The rows of A fall into 3 groups, and each row is roughly a mix of its group's hidden directions.
A, 99 rows:
-.14, -.06, -.41, .22, -.04, .18, .20, -.35, .02, .23
-.36, .41, -.18, -.02, -.10, -.12, -.22, -.04, -.04, .29
-.30, .00, -.22, -.29, .22, .21, -.26, .04, -.18, .29
-.13, -.09, -.05, -.37, -.01, .04, -.14, -.21, -.38, .35
.22, -.14, .21, .08, -.21, -.01, .06, -.08, .36, .44
.19, -.06, .47, -.06, -.21, -.04, -.02, .02, .35, -.25
.18, .23, .33, .16, .10, -.15, .09, .18, .09, -.43
-.18, .01, -.31, -.19, .18, -.13, -.05, -.42, -.31, .07
.20, .07, .40, .06, .03, -.21, .01, .14, .06, -.46
-.07, .32, .13, -.07, -.02, -.40, -.21, .25, .21, -.23
.25, -.23, .30, -.09, -.15, .30, -.10, -.04, .39, -.05
.00, .04, -.50, -.24, .12, .12, .02, -.22, -.21, .27
.05, .13, .27, -.29, .30, -.20, -.04, .25, .30, -.20
.13, -.31, .11, -.08, .30, -.04, .11, .47, .13, -.13
-.27, .24, -.50, .07, -.13, .08, -.08, -.07, -.24, -.11
-.34, .28, .11, .17, -.10, -.15, .08, .20, -.27, -.32
.24, -.19, .41, .31, .09, .06, -.08, -.04, .21, -.26
-.25, .21, -.15, .10, -.11, .12, .42, .26, -.29, .00
.24, -.17, .04, -.03, .09, .39, .19, -.33, -.30, .05
-.43, -.08, -.16, .31, .03, -.12, -.01, .27, -.21, .21
-.25, -.16, .23, -.05, .07, -.01, -.07, .51, .19, .21
.39, -.06, .11, .03, -.19, .06, .29, .05, .40, -.19
-.36, .15, -.27, -.14, .11, .15, .06, -.11, -.33, .30
.01, .20, .37, .17, .05, -.05, .15, .30, -.05, -.40
-.18, .23, .06, -.48, .14, .07, -.16, .07, -.12, .32
.27, -.27, .24, .07, -.05, -.15, -.17, -.21, .43, .00
-.05, .22, .18, -.03, .10, -.16, .05, .01, -.25, -.55
-.27, .13, -.43, .04, -.11, .00, -.15, -.08, -.23, .36
.12, .00, -.38, -.11, .22, .06, .32, -.26, -.24, .20
.32, .06, .09, -.32, .19, -.13, -.01, -.30, -.11, -.35
.22, -.17, -.28, -.05, -.20, .31, -.33, -.01, .27, .13
.07, .44, .07, -.12, .05, -.29, .18, .09, .01, -.38
.28, .06, .21, .06, -.02, -.09, .26, -.06, .53, -.01
-.02, -.38, .05, .13, .11, .04, .40, -.15, -.34, .10
-.30, .31, -.34, .07, .08, -.03, .15, .03, -.36, -.15
.08, .17, .00, -.06, .05, .04, .41, .46, -.23, -.14
.26, -.30, .28, -.21, -.11, .30, -.03, -.18, .27, -.05
.29, -.13, .04, -.39, -.04, .32, -.05, -.30, -.11, .16
.16, -.45, .06, -.03, -.21, .23, -.01, .35, .04, .20
.05, -.09, .08, .04, -.18, -.04, -.06, -.05, .16, .64
.42, -.01, -.11, .05, .10, -.13, .09, -.09, -.19, -.47
-.14, .03, .19, .23, -.08, -.45, -.05, -.20, .27, -.26
.02, -.15, .21, .05, -.09, -.11, .39, -.31, -.34, .18
-.02, -.02, -.46, .01, .05, .21, .03, -.20, -.33, .28
.18, -.20, .21, .01, -.31, .24, .34, .12, -.21, .20
-.23, -.31, -.17, .23, .07, .06, .01, -.05, -.42, .26
-.14, -.29, -.44, .06, .03, .10, -.29, -.29, -.05, .12
-.23, .07, -.39, .16, -.14, .02, -.02, .19, .31, .32
-.27, .24, -.20, -.20, .24, .12, .08, .09, -.42, .13
-.08, -.01, .22, .21, -.16, -.24, -.02, .36, .39, -.19
-.15, -.07, -.08, -.17, .06, .07, -.23, -.14, .05, .59
.12, -.01, -.39, -.10, .02, -.21, .46, -.18, -.14, .01
.46, -.14, .02, -.14, .20, -.28, -.04, -.15, .28, -.13
-.09, .04, -.39, -.19, .09, .11, .30, -.11, -.14, .39
.38, -.03, .05, -.33, .10, .18, -.02, .44, .05, .03
.13, -.02, .04, .02, .31, -.03, .19, -.38, -.32, -.32
-.13, -.07, .12, .03, .19, -.10, -.30, -.49, .27, -.03
.04, .16, -.11, .05, .17, .40, -.06, .44, -.17, -.20
-.36, .22, -.06, .10, .24, -.15, .01, .21, -.38, .17
.27, -.04, -.12, -.42, .10, .09, -.10, -.33, -.31, .01
-.17, -.20, .32, .19, -.30, .21, -.31, -.19, -.08, .11
.05, -.05, .35, .15, -.34, .09, .02, .40, .19, -.15
-.26, .10, .04, .01, .17, -.25, -.48, -.23, .13, -.15
.22, -.30, -.01, -.10, -.14, -.07, .05, -.43, .13, .33
.00, -.20, .34, -.22, .00, .12, -.34, -.39, .05, -.01
.28, -.48, -.04, -.18, -.12, .15, -.04, .32, .05, .10
-.09, .16, -.21, .28, -.16, -.09, -.48, .09, .12, -.23
-.04, -.17, -.28, -.07, -.14, -.08, -.17, -.30, -.16, .45
-.20, .03, -.26, -.17, .28, .04, .17, .02, -.43, -.25
.28, -.02, -.06, -.19, -.10, -.12, .10, .35, .46, .00
.42, -.03, -.24, -.07, .04, -.27, -.03, -.29, -.14, -.28
.32, .13, -.14, -.01, .09, -.27, .31, .19, .01, -.37
.10, .15, -.47, .00, .14, -.22, .01, -.27, -.17, -.26
-.38, .07, .12, .27, .24, -.03, -.30, .09, -.25, -.18
.11, .03, .58, -.04, .03, .09, .00, .31, .16, -.11
.10, -.16, .48, -.22, .00, .02, -.08, .35, .21, -.04
-.11, .04, .12, .13, .34, .02, .03, -.08, .20, -.53
-.19, .44, .27, -.05, -.01, -.08, -.08, .03, .42, .00
.13, -.54, .03, -.02, -.05, .10, .11, .28, .27, .05
-.09, .42, .19, .04, .08, -.29, .21, .28, -.23, -.09
.21, -.10, -.41, -.07, .06, .29, .04, -.13, -.34, .21
-.28, .24, -.24, -.04, .19, -.27, -.10, -.10, -.39, -.13
.10, .25, .08, .02, .13, -.10, .19, .07, .22, -.55
.18, -.01, -.23, -.06, -.17, .09, .14, .36, .47, .05
-.04, -.04, .04, -.15, -.15, .28, -.19, .31, -.15, .46
-.10, .17, .29, .24, .09, -.19, .23, .20, -.16, -.39
-.41, -.03, -.17, .22, -.19, .01, -.06, .24, .11, .37
.18, .00, .04, .40, .04, .16, .27, .34, .23, -.15
.03, .24, .13, .05, -.02, .06, .00, .44, .46, .05
.42, -.32, .44, .08, -.06, .09, -.01, -.04, .06, -.03
.21, -.42, -.23, -.37, -.09, .13, -.06, -.04, .11, .20
.28, .04, .31, -.12, -.22, -.07, .15, -.05, .30, .36
.14, .12, .14, .34, -.15, -.12, -.13, .09, .48, -.16
.27, .13, -.41, -.03, -.27, -.01, .11, .25, -.04, -.29
.00, .00, -.08, -.06, -.18, .13, -.20, -.20, -.59, -.04
-.09, .40, -.29, -.02, .10, -.34, -.03, -.02, -.06, -.34
.12, -.45, .23, -.27, .24, .02, .09, -.17, -.18, -.14
.09, -.04, .35, .12, -.12, .01, -.16, -.05, .42, .37
.00, -.11, -.06, .56, -.09, .01, .10, .32, -.01, -.20

One row of each group comes first, with its name. Which group is each row after those in?
.18, -.16, -.22, .06, -.26, .23, .40, .06, .17, .26
(85)
-.26, -.01, -.34, .11, .26, -.11, .10, -.07, -.39, -.22
(10)
.27, -.12, -.12, .35, .03, -.01, .19, .00, -.35, -.32
(88)

-.08, .04, .43, .14, -.22, -.24, -.04, .03, .30, -.28
(88)
.22, -.26, .40, .08, -.09, -.02, -.18, -.01, .41, .01
(85)
-.23, .33, -.01, .33, .13, -.37, -.11, .04, -.10, -.22
(10)
.14, .36, -.05, .16, .20, -.20, .10, .21, .24, -.36
(88)
.18, -.14, .08, .14, -.23, .15, .06, .22, .31, .44
(10)
-.18, -.05, .07, .05, .15, .48, -.31, .19, .16, .20
(85)
-.08, .24, -.40, -.06, -.07, -.26, -.06, -.35, .24, -.07
(88)
.01, -.18, -.38, .05, -.06, .11, -.12, -.09, .28, .44
(10)
.20, .16, -.26, -.45, -.14, -.08, -.09, -.26, .09, -.22
(10)
-.28, .25, .01, -.06, .22, .07, -.01, .40, -.10, .36
(10)
-.31, .19, -.33, .14, -.17, .03, -.10, -.22, -.21, .32
(88)
